Each named move below is a turn or a mirror, shown by a few rows before and after it. Which moves, in which order, take the first row of each later pair to the second? The first pair is answered.
move J_537:
[ 19  -2  23  26   3   6  -1   7 -24] => [ -3   8 -28  -9  19  12   5  -6  21]
[ 24  26   6  17  -1 -28 -32   7  -4] => [ 13  27 -24   4   7 -32 -29   2  17]
[ 27  -5  -8  -9  12  -3 -23 -23  32] => [ 35 -10  27   3   1  -7 -26 -18   2]
[ 38   1  31  24  29  -6 -32  -9  -5] => [ 20  10 -14  -6  37  -2 -27 -20  34]
move J_482:
[ 14 -26   0 -14  -2   2  -4 -15  13] => [  2 -22 -13 -15  -5   0   5 -11  23]
[ 14  -2 -10   9   7   9  11  -5  20] => [21  1 -4 11  7 10  6 -9 14]
[ -5 -23  11 -31 -16  13  -1 -18  13] => [-10 -24   4 -31 -14   8   8 -12  12]
move J_98:
[  5   0 -18  -6  10   1 -16 -12  -4] => [  2   6 -20   9  -6 -11 -10   7 -10]
[  2  -6  -6   8 -24   2 -13   1   3] => [ -2   5 -18   4  -2  13  -9 -12   8]
[  7   9   4  24   9 -13  -2  20 -15] => [ 19  -8  19   0   8   3 -23  -7  -4]
Pairs:
Each pair is 2 to 3 moves apart.
[-28 -13 -21 -24 -27   1  29  17   8] => [-27   4 -16   2  -7   2  45  27 -15]
J_537 then J_98 then J_98
[-12 -11   8 -13  39  13   3 -38  -5] => [-26  16 -27   2  34  -5  21 -10   3]
J_537 then J_98 then J_537
[-23 -15 -23 -45 -31  17 -13  -5  23] => [-21 -14 -20 -26 -53   1 -11   7  19]
J_98 then J_98
[ 15 -35  38   4   2  11 -11 -15 -15] => [-27 -45  -4 -24 -22   2  22   4   4]
J_482 then J_98
[ -1  -3   0   9 -19  -2  10  10 -17] => [ 11  11 -13   6  23   8   2 -10  -4]
J_537 then J_482 then J_98
[ 26  13  28  18  24  16 -20 -21  -9] => [ 28   6  34  23   9   3 -20  -7 -17]
J_98 then J_98
[  3  -2 -17 -17  -2  -2 -16 -11  20] => [ -7 -17 -11 -21 -15   0  -7  -9   8]
J_537 then J_482 then J_98
[ 28  -5  25   2 -11  -7 -33  -3  -7] => [ 19  22  10  22  27  -2  -2   6 -24]
J_98 then J_482 then J_537
[ 26   1  26   5  31  19 -12 -27 -24] => [ 27  -4  40  11  11   8 -17 -15 -31]
J_98 then J_98
[ -9  25 -14  20  26  -3  14   9  -1] => [  0  14 -22  -8  21  -2 -13 -14  28]
J_482 then J_98 then J_537
[  3  19 -10  36   8 -19  16  36   2] => [ 18  13  18  34  31   5   4  11 -15]
J_98 then J_98 then J_537
[  8   2  26  22  -3 -12  -3  15 -29] => [-25   5 -21 -19  19   4  27   2   4]
J_98 then J_482
[  4 -11  -3 -28  -4  10 -18 -18  23] => [ 21  21 -10  -3  23   6 -20 -15  17]
J_98 then J_482 then J_537
[  6 -29   1 -18  14  12 -30 -31   9] => [ 12 -29  18  19 -23 -12 -18   3 -18]
J_537 then J_98 then J_98
[-35   3 -14 -10 -24   6  24   7 -13] => [-24  25 -30  11 -17  -8  18  20  -5]
J_482 then J_537 then J_98
[-44   2 -30 -23 -20 -22  27  46  15] => [-14 -34  29 -63   6  21 -14 -17  16]
J_537 then J_98
[ -1   8 -12  -9  15   5  -8 -10  26] => [ -7  20 -20   8  10  -5   3  10  23]
J_98 then J_98 then J_98
[ 26 -17  40 -18 -15  12  -4 -30   6] => [ 20   7  11 -17  31  23  12 -44  12]
J_98 then J_98 then J_98
[ 62  -8 -12  -5  29  17 -35 -31  38] => [ 26 -28 -34 -40 -13   9 -20 -23  60]
J_482 then J_98 then J_98
[-21  14 -41  -9 -15 -17   6  17  32] => [ -2  26 -39 -10  32   0  -4  -6  33]
J_98 then J_482 then J_98
[ 17 -16  -6 -21 -12   2 -35 -18  24] => [  3  23 -30  10  39   9   2  -1  10]
J_537 then J_98
[-17   8 -22 -12  11   2  17   0   3] => [  0  24 -18   6  24  -1   8  -3  -2]
J_482 then J_98 then J_537
[ -5  -2   2  13 -15  -5   4  29  -7] => [  9   0 -10  -9  11   5 -21  -7  24]
J_537 then J_482 then J_537
[-25 -19  20 -39 -30  15  -9 -15 -12] => [-43  -4 -18 -30 -38   2  11   7   2]
J_98 then J_98 then J_537
[ 17 -22  -3  -2 -22  10 -14 -21  22] => [  5  -3 -17  -4   5  17   0 -23  31]
J_98 then J_98 then J_98
[-30  -3 -29 -21 -28 -16  -4   2  44] => [-15 -14   4 -44  16  21 -10 -35  29]
J_537 then J_482 then J_98
[-15  -6 -14 -10 -31 -11 -13   6  15] => [-14  14 -16  14 -13 -12   9  28  -3]
J_537 then J_98 then J_98
[-30   2 -34 -11  13 -14   5 -11  38] => [-17 -34  29 -24   1   8 -13 -28  12]
J_537 then J_482 then J_98
[ 36   7  28  10 -12  17  -2  -9 -36] => [ 13  -5  18  -1 -48   5  12   7 -30]
J_98 then J_482 then J_98
[ 20  21 -19   8  -3  -6 -37  -6  28] => [  8  -7  -7 -12 -32  -3 -33  -6  30]
J_537 then J_482 then J_98
[ -4   6  -5 -12  56  29  14 -27  -4] => [-37 -20 -29 -35   4  17  30  -8  18]
J_98 then J_98 then J_482
[ 15   2  10  -1  11   5 -18 -10  -3] => [  9  -8  17  -7   8  11  -7 -12  -6]
J_482 then J_537 then J_98
[-11 -19  23 -36  35  32   0 -17   5] => [  9   3  42  25  20   6   3  25 -37]
J_98 then J_482
[ 24  11  23  25   6  -9 -13  13 -12] => [ 20  21  10  24  24  -6  -4   8 -12]
J_98 then J_98
[ 20  -1 -16  -7  28   0 -28 -18  19] => [ 21  15 -16  17  43  -2 -10  -6   7]
J_537 then J_98 then J_537
